128 stands for zero in the data rows.
Some points:
Array([146, 145, 124, 150, 103, 144,  75, 192,  93, 112,  90, 147, 162, 154, 121, 127, 137, 146, 111, 149, 158, 138,
       165, 136])
Array([121, 173, 131, 162, 143, 164, 107, 140, 151,  65, 115, 114, 138, 151, 122, 158, 190,  98, 141, 154, 167, 136,
       104, 140])
Array([117, 130, 104, 115, 122, 129,  87, 154, 108, 123,  83, 115, 152, 167, 115, 136, 131, 127, 115, 154, 156, 141,
       143, 138])
Array([118,  74, 107, 108,  81, 139, 154, 111, 149, 155, 164, 131, 154,  93, 142, 139, 105, 118, 165, 138,  84, 145,
        27, 157])
Array([140,  91, 167, 137, 196,  84, 173,  50, 162, 183,  96, 133, 164,  55, 163, 101, 112, 169, 178,  74,  46, 129,
       181,  74])
Array([130, 108, 143, 160,  76, 223, 226, 124, 198, 226, 252, 134, 139,  30, 195, 150, 244, 108, 120,  49,  85, 136,
         0, 159])
Array([102, 123, 145, 126, 133, 131,  54, 159,  54, 100, 112, 149,  74, 214, 110, 144, 125, 134, 114, 142, 187, 117,
       169, 113])
Array([110, 149, 137, 133, 127, 149,  70, 169, 115, 117, 110, 132, 112, 166, 129, 136, 133, 141,  99, 159, 189,  78,
       127, 104])
Array([167,  94, 177, 154, 199,  86, 163,  41, 172, 225, 107, 161, 149,  62, 167,  87, 149, 128, 144,  47,  58, 146,
       172,  92])
Array([115, 100, 118,  77,  75, 125, 154, 123, 155, 157, 171, 141, 164,  80, 164, 155, 110, 120, 171, 132,  88, 156,
        35, 161])
Array([ 91, 183, 121, 210, 134, 255, 123, 145, 183,  96, 240,  95,  36,  74,  35,  89, 133, 161, 188, 176, 255,  44,
       189, 104])
Array([128, 168, 122, 136,  85, 134,  96, 161, 126,  99,  93, 118, 161, 174, 119, 103, 154, 131, 121, 154, 146, 150,
       142, 123])
Array([102, 122, 122, 136, 154, 153,  69, 160,  98,  97, 132, 134, 109, 174,  95, 155, 106, 123, 113, 124, 195,  95,
       130,  94])
Array([127, 149,  80, 120,  99, 118,  91, 172,  82, 109,  82, 115, 118, 164,  99, 161, 134, 153, 124, 166, 145, 146,
       141, 154])
Array([116,  80,  86, 109,  99, 102, 162,  91, 133, 163, 174, 122, 111,  35, 170, 211, 123, 119, 150,  93,  88, 118,
        13, 220])
Array([181, 189, 153, 105,  82,   0, 254, 108, 120,  91, 187,  80, 118, 116, 126,  35,   5, 103,   0, 135,  15, 226,
       103, 142])
Array([153,  83, 164, 121, 221,  65, 167,  38, 168, 187,  93, 148, 143,  75, 155, 101, 106, 137, 165,  91,  62, 130,
       165,  88])
Array([ 92, 159, 115, 138,  83,  94, 151, 155,  94, 104,  70,  96, 121, 202, 133, 115, 105, 130, 149, 194, 113, 150,
       108, 133])
Array([195, 121, 182,  91, 233, 141, 251, 103, 124, 236,  91, 137,  97,  94, 144,  60, 104, 121, 165,  55,  45, 108,
       187,  92])
Array([ 94, 152, 121, 155, 160, 167,  88, 145, 120,  76, 131, 160, 100, 183, 141, 145, 178,  91, 131, 145, 187, 182,
       148, 137])
Array([144, 200, 121,  60, 139, 135,  58, 154, 164,  21, 108,  68, 165, 169,  49, 159, 133, 172, 121, 176, 165,  39,
       199, 126])
Array([115, 147,  85, 142, 121, 145,  82, 161, 107,  98,  69, 123, 153, 170, 110, 131, 157, 127, 109, 152, 168, 150,
       184, 144])
Array([136, 140, 117, 166, 107, 191,  71, 184, 133, 147, 104,  99, 135, 167,  96, 118, 183, 123, 146, 168, 165, 130,
       161, 116])
Array([ 98, 131, 125, 141, 128, 139,  82, 147, 111,  65, 136, 148, 103, 173,  88, 143, 147, 129, 107, 134, 202,  90,
       156, 119])
Array([209,  78, 157, 105,  83,  26, 155,  96,  72,  80,  81, 143, 151, 141, 168, 107,  58,  98,  42, 103,  66, 163,
       165, 163])
Array([ 94, 108,  84, 102,  92, 115, 163, 107, 140, 150, 201, 129, 150, 103, 146, 151,  98, 106, 169, 111,  94, 144,
        29, 169])
Array([115, 114,  92, 120,  84, 146, 154, 117, 137, 147, 173, 154, 140,  94, 170, 154, 126, 118, 152, 134,  99, 148,
        19, 153])
Array([150,  61, 170, 130, 202,  69, 156,  40, 144, 188, 103, 135, 125,  62, 131,  86,  87, 136, 191,  44,  60, 119,
       171,  60])
Array([106, 140, 141, 104, 150, 120,  76, 163,  96,  94, 146, 147,  68, 170, 110, 155, 140, 144,  79, 158, 216,  58,
       183, 102])
These points spread out most along one direction. How many in every 100 of the points above lie lower along it than each point below? Round to a whole number. More than half of the points above lie lower than the first one.
Array([115, 147,  85, 142, 121, 145,  82, 161, 107,  98,  69, 123, 153, 170, 110, 131, 157, 127, 109, 152, 168, 150,
       184, 144]) 79
Array([181, 189, 153, 105,  82,   0, 254, 108, 120,  91, 187,  80, 118, 116, 126,  35,   5, 103,   0, 135,  15, 226,
       103, 142]) 21
Array([136, 140, 117, 166, 107, 191,  71, 184, 133, 147, 104,  99, 135, 167,  96, 118, 183, 123, 146, 168, 165, 130,
       161, 116]) 69
Array([ 91, 183, 121, 210, 134, 255, 123, 145, 183,  96, 240,  95,  36,  74,  35,  89, 133, 161, 188, 176, 255,  44,
       189, 104]) 93
Array([116,  80,  86, 109,  99, 102, 162,  91, 133, 163, 174, 122, 111,  35, 170, 211, 123, 119, 150,  93,  88, 118,
        13, 220]) 24
Array([118,  74, 107, 108,  81, 139, 154, 111, 149, 155, 164, 131, 154,  93, 142, 139, 105, 118, 165, 138,  84, 145,
        27, 157]) 31
Array([115, 114,  92, 120,  84, 146, 154, 117, 137, 147, 173, 154, 140,  94, 170, 154, 126, 118, 152, 134,  99, 148,
        19, 153]) 41
Array([110, 149, 137, 133, 127, 149,  70, 169, 115, 117, 110, 132, 112, 166, 129, 136, 133, 141,  99, 159, 189,  78,
       127, 104]) 76
Array([117, 130, 104, 115, 122, 129,  87, 154, 108, 123,  83, 115, 152, 167, 115, 136, 131, 127, 115, 154, 156, 141,
       143, 138]) 48
Array([153,  83, 164, 121, 221,  65, 167,  38, 168, 187,  93, 148, 143,  75, 155, 101, 106, 137, 165,  91,  62, 130,
       165,  88]) 17
Array([ 94, 108,  84, 102,  92, 115, 163, 107, 140, 150, 201, 129, 150, 103, 146, 151,  98, 106, 169, 111,  94, 144,
        29, 169]) 34
Array([106, 140, 141, 104, 150, 120,  76, 163,  96,  94, 146, 147,  68, 170, 110, 155, 140, 144,  79, 158, 216,  58,
       183, 102]) 90
Array([102, 122, 122, 136, 154, 153,  69, 160,  98,  97, 132, 134, 109, 174,  95, 155, 106, 123, 113, 124, 195,  95,
       130,  94]) 72
Array([140,  91, 167, 137, 196,  84, 173,  50, 162, 183,  96, 133, 164,  55, 163, 101, 112, 169, 178,  74,  46, 129,
       181,  74]) 14
Array([195, 121, 182,  91, 233, 141, 251, 103, 124, 236,  91, 137,  97,  94, 144,  60, 104, 121, 165,  55,  45, 108,
       187,  92]) 3
Array([127, 149,  80, 120,  99, 118,  91, 172,  82, 109,  82, 115, 118, 164,  99, 161, 134, 153, 124, 166, 145, 146,
       141, 154]) 62
Array([130, 108, 143, 160,  76, 223, 226, 124, 198, 226, 252, 134, 139,  30, 195, 150, 244, 108, 120,  49,  85, 136,
         0, 159]) 7
Array([167,  94, 177, 154, 199,  86, 163,  41, 172, 225, 107, 161, 149,  62, 167,  87, 149, 128, 144,  47,  58, 146,
       172,  92]) 0
Array([ 94, 152, 121, 155, 160, 167,  88, 145, 120,  76, 131, 160, 100, 183, 141, 145, 178,  91, 131, 145, 187, 182,
       148, 137]) 66
Array([115, 100, 118,  77,  75, 125, 154, 123, 155, 157, 171, 141, 164,  80, 164, 155, 110, 120, 171, 132,  88, 156,
        35, 161]) 28
Array([146, 145, 124, 150, 103, 144,  75, 192,  93, 112,  90, 147, 162, 154, 121, 127, 137, 146, 111, 149, 158, 138,
       165, 136]) 59
Array([102, 123, 145, 126, 133, 131,  54, 159,  54, 100, 112, 149,  74, 214, 110, 144, 125, 134, 114, 142, 187, 117,
       169, 113]) 86
Array([ 92, 159, 115, 138,  83,  94, 151, 155,  94, 104,  70,  96, 121, 202, 133, 115, 105, 130, 149, 194, 113, 150,
       108, 133]) 45
Array([ 98, 131, 125, 141, 128, 139,  82, 147, 111,  65, 136, 148, 103, 173,  88, 143, 147, 129, 107, 134, 202,  90,
       156, 119]) 83
Array([209,  78, 157, 105,  83,  26, 155,  96,  72,  80,  81, 143, 151, 141, 168, 107,  58,  98,  42, 103,  66, 163,
       165, 163]) 38
Array([150,  61, 170, 130, 202,  69, 156,  40, 144, 188, 103, 135, 125,  62, 131,  86,  87, 136, 191,  44,  60, 119,
       171,  60]) 10
